In the data rows, the value 128 means zero.
Here is a table of points, one per row:
[140 141  89  95 117 107 125 140 100  74 133 162 189  92 163 106  90 168
 146 190  81 154 173 158 115 111 124 132 170 183 110 147]
[166 124 142  53 171 120 101 140 142 167 154 162  98 161 152 106 140 145
 120 142 124 118  79 101 124 107  90  86  76  88 149 169]
[168  68 131  83  95 119 182 156 119  64 158 136 154 121 146 147  90 108
 121 135 138  93 180 172 145 167 100 121 164 184 128  71]
[128 144 108 129 180  90 170 102 185 118 148 182 183 116  86 114 162 165
 123 151 143 146  81 154 100 140 126 149 125 108 170 134]
[166  87 143  88 138 167 122 133 123  85 166 116 131 160 170 115 178 108
 150 131 101 105  95 125  76  63  69 113 152 187 103 161]
[182 163 104 119 168 181 165 121  43  71 181 124 132  96 138  72 130 165
 110 129 108 155 184 165 148  98 131 170 137 167 166  81]
[108 190 132 114 167 121 194 103 150  82 147 177 190 137 162 164 100 117
  97 152 135 135 207 142 124 129 107  84 166 117 101  95]
[109 151 165 199 105  85 120 110 106 172 100 133 149 154 129 105  93 131
  80 150 143 110 109 125  79 145 181 152 157 111 139 207]
[164 130 183 164  85  81 107 107  94 147  75 173 149  92  90  77 130 116
 202 148 108  94 175 101 139 138 115 129 112  87 123 101]
[143 109 116 136 139 105 167 132 117 153 106 105 121 130  79 102 171 105
 113 149  95 131 135 123 214 113 130 173 101  97 160 156]
[172 129 152  89 183 123 130 142 123 190 139  91 162  82 176 136  83  55
 152 134 126 123 126  80  84 153 127 130 127 113 164 107]
[ 63 136 111 139 124 126  91 117 145 160 155 130 102  78 146 126 181 184
 112 140 152 132 190 140 110 155 157 115 101 132 124  73]
[130 106  61 112 152 148 141 119 110 110 167 131  70 120 134 109 109  98
 144 145 168 158  99  60 118 123 121 132  69 130 135 132]
[108 170 128 164 160 118 173 131  64 110 131 170 151  64 160 150  85 209
  68 153 107 178 150 180 182  83 141  96 161 165  84 121]
[104  88 150 159 174 117 103 129 162 111 110 119 139 111 125  85 157 110
 107 109 143 187 172 128 127 138 181 129 103 113 118  85]
[171 128 133 156 120  72  96 138 152 153 126  59 106 169 101 170  88 123
 127  72 136 128 116  93 133 111  88 119  89 106 112 152]
[125  91 142 130 172 107 104 136 111 123 117 132 117 185  87 114 149 168
  73 114  98 131  86 117 148 176 147 132 115  51  71 125]
[ 93 113 149  79 163 154 163 121  99 140  81  87  53  88  65 118 125 130
  97  66 119  78 136  80  78  74  78 122 152 161 158 197]
[144 157 108 165 130  91  78 192 144  79 117 104 141 135 106  80 126 125
  87 173 151 119 159 170 136 132  68 126 175 174 165 125]
[110 183 141 116 109  95 162 145 125 155 129 149 118 117  85 132 135 133
 104 180 166  92 135 170 162 158 142 118  97 133 131 151]
[150 112  31  74  94 141  84 193 149 137  86  87 126 180 120 168 122 202
 173  57 164 110 135 122 157 100 204 143  53 138 136 175]
[ 96 107  55 170 159 104 113  79 113 149 114 145 127 120  89 124 201  78
 139  70 108 121 113 236  86 184 141 159 162  92 142 112]
[ 92  58 158 121  94 165  98 130 114  84 110 120  77 145 127 175 137 128
 108 193 136 120 164 179 117 144 136 184 151 109 127 134]
[ 86 122 179 120  96  80 140 125 166 190 104 125  99 132 136  54 130 116
 164 113 107 124 107 155 148 159 122 161 106 153 101 138]
[ 97 163 100 118 191 110  88 129 116 121 120 149 140 169 153 136 126 118
 123 138 197 122  89  51 124 152 113 113 107  91 123 190]
[131  84 116 102 117 162  97 129 138 100 171 143 136 146 120 109  93  86
 127  89 118 147 145 141 165 125 120  76  56 139 161 160]
[138  42 137 176 119 141 204 111 176 117 109 144 145 122  85 156 136 147
 163 107 143 178 125 133 135 138 150 155 131 116 150 115]
[150  60 118  91  93 137 106 132 159 130 114  98 131 103 140 125  69 135
 138  78 157 133 157 127 137  79 128 109  91 170  47 164]
[159 160 137 168 143 132 123 164 146 134  88 137 172 136 100 152 172  97
 136 117  88 143 130 147 129 153 141  83 116 184 130 149]
[111 158 125  96  67 125 157  90  65 157 105 114  92 159 127 145 183 139
 130 145 193 201 122 120 121 153 137  88  58 146 106  72]
[150 137 123 199  80 142 134 106 129 151  98  93 131 120 132 152 125 102
 170 163 155 118 104 136 121 126 156 163  81 152 100 141]
[109 124 120 121 151 115 210 149  99  45  98 126 135  95 201 147 112 125
 138 133 138 109  94 176 202 103 124  90 157 160  96  88]
[135 161 164  93 128  63 161  85 199 103 104 130 113 137 124 112 118 123
 109 135 110 129 111 123  57 182 105 134 118 158 123 102]
[125 103  99 175 143 128 150 134  66 149  96 147 101 169  89 106 116  83
 164 101 123 106 139 121 112 141 115 103 149 102 105  95]
[120 171 187  99 112 206 110 111  98 160 163  96 146 187 114 131  87 150
  97 125 113  80 113 118 165 136 139 101 104  81 138 139]
[125 218 137 107 154  99 113 149 125  49 146 134 151  61 178 112 148 130
 145 182 159  87 158 142 202 113 121 135 157 162 151  90]
[157  79 123 148  41 159  90 128 155  97 176 114  72 129 103 150 123 164
  88 131 110 104  88  76 141 121 154  88 159 140 128 184]
[138 157 114  99 117 128  75 114 146 162 151 185 100 148 109 187  67 105
 117  51 139 123 109 132 103 107 161 127 124 169 115 154]
[136 165 142 166 177 117 123  96 133 160  70 119 185 126  99 176 137 145
 156  79 114  78 162 185 143  62  90 157 127  99  88  94]
[117  87 116 135 144 142 109 150 109 177 110 115 150 127 201 131 121 137
 104 140  94  88 109  63 141 108  92 194 150 116 148 187]
[ 99 109 155 138 103 112 100 121 136 125 140 147 118 115 105  96 149  22
 112 154 127 111 151 130  57 107 124 141 145  64 111 180]
[120 163 134 144  69 125 115  82 179  95 136  90 159 105 148  90 160 143
 157 154 113 156 163  92 105 111 165 151 106 100 189 169]
[164 128 110 134 163 130 187 103 148 155  85  97  73 105 139 136 149 114
 142 172  38 176 150 127 134  99 111  78 129 129 122 129]
[171 108 117 137 125  84 176 122 118 185 112 131 159 107 128 113 193 109
 163 158 155 159  82 167 110 116 171 115 156 121 104 134]
[116  99 132 126  97 152 104 150 145 179 175 129 114 125 113 156 107 152
 127  63  89  86 107  95 104 119 127  84 101 148 129 145]
[154 145 143  78 170 176 181 118 152 138 139 149 100 140 161  44 104 114
 100 151 106  84  63  58 140  55 111 123 186  98 122 138]
[120 138 127 110  92 184 126 104 181 113 106 147  93 141 152 133  73  92
 120  89 175 132  76 131 150 170 128 136  89 146 126 135]
[105 162 109 108  97 150  93 110 164 123  99 102 164 121 101 152 147 106
 122 127 100 144 122  96 115 133 134 159 152 111  50  81]
[123  90 137 162 152 100 149 117 149 165 101 155 133  85 203 125 150 147
  92 160 100 104 166 130  67 135 146 140 122 135 118  56]
[163  89 154 109 154  70 124 103 111 157 154  94 108 148 163 147 111 105
 127 122 169 132 102  99 136  57 105 172 142  97 121 136]
[ 44 161  79 148  95 120 116 156  74 132 128  83 151 130 126  95 133 143
 142  69 114 159  94 112 175 139  89 109 105  98 151 107]
[161 148 141 120 109 166 146 255  88 116 148 156 116  86 117 119 129 170
 107 174 155 142 142 176 112 159  81 179 156 146 127 133]
[ 73 169 138 114 140 100 109 124  94  96 134 115 117 132 110 134 133 118
 214 125 101 115 138 152  70 166 204  85 144  78  87 107]
There is one direction along which these points spread out most. Take the direction at right angles to it along which they spread out most. Go by this last direction. For each point below, how far along it does it lie, from 0 to 99? The average is 50, and the first point in the table lies past the average. One standard deviation of the points above along it is 16.
[121 149 137 146 153 148 149 138 129 136 148 149 164 130  96 165 183  95
 103  99 119 110 166 100  99 100 150 170 120  90 103  57] : 35
[ 64 132 149 135 143 144 144 133  80 128  54 165 137 111  55  91 128 158
 163 125 187 164 132  76  87 121 159 158 190 101 176  87] : 32
[102  67 115 115  47 155 105  89 161 116 179 114  99 144 148 171 106 113
 124  81 140 108  69 121 151 160 136 135 146  99 106 136] : 55
[ 91  95 158 158 129 171  96 184 168 156 165 124  62 158 111 158 109 123
 209 143  92 180 134 153 125  98 145 152 150 123 142  98] : 46
[123 132 136  72 102 156 138  95 168 158 154 126 146 196 152 133 108 131
 100  70 178  86 123 107 215 148 105  95 156 156 144 163] : 72
[169 117 119 164 159 166  65  75 199 110 131 119  84 164 125 185 118 171
 113 145 126 169 156  96 157 188  89  86 115 120 119 202] : 56
[121 138 142 152 123 132  89 135  82 136 107 153 148 102 154 145 180 164
 132  92 131 148 102 168  81 145 155 131  96  75 200  89] : 30
[135 170 116 139 125 134 114 117 104  79 163  95 175 102 133 155 103 126
 137 169  83 119  85 106 180 184 134 148 135 255 152 108] : 66
[181 151 118 163 116 137 129 180  90 104 203 131 136 170 146 119 121 146
 109 185 131 162 154 176 121 131  93  98 190 159 209  75] : 66
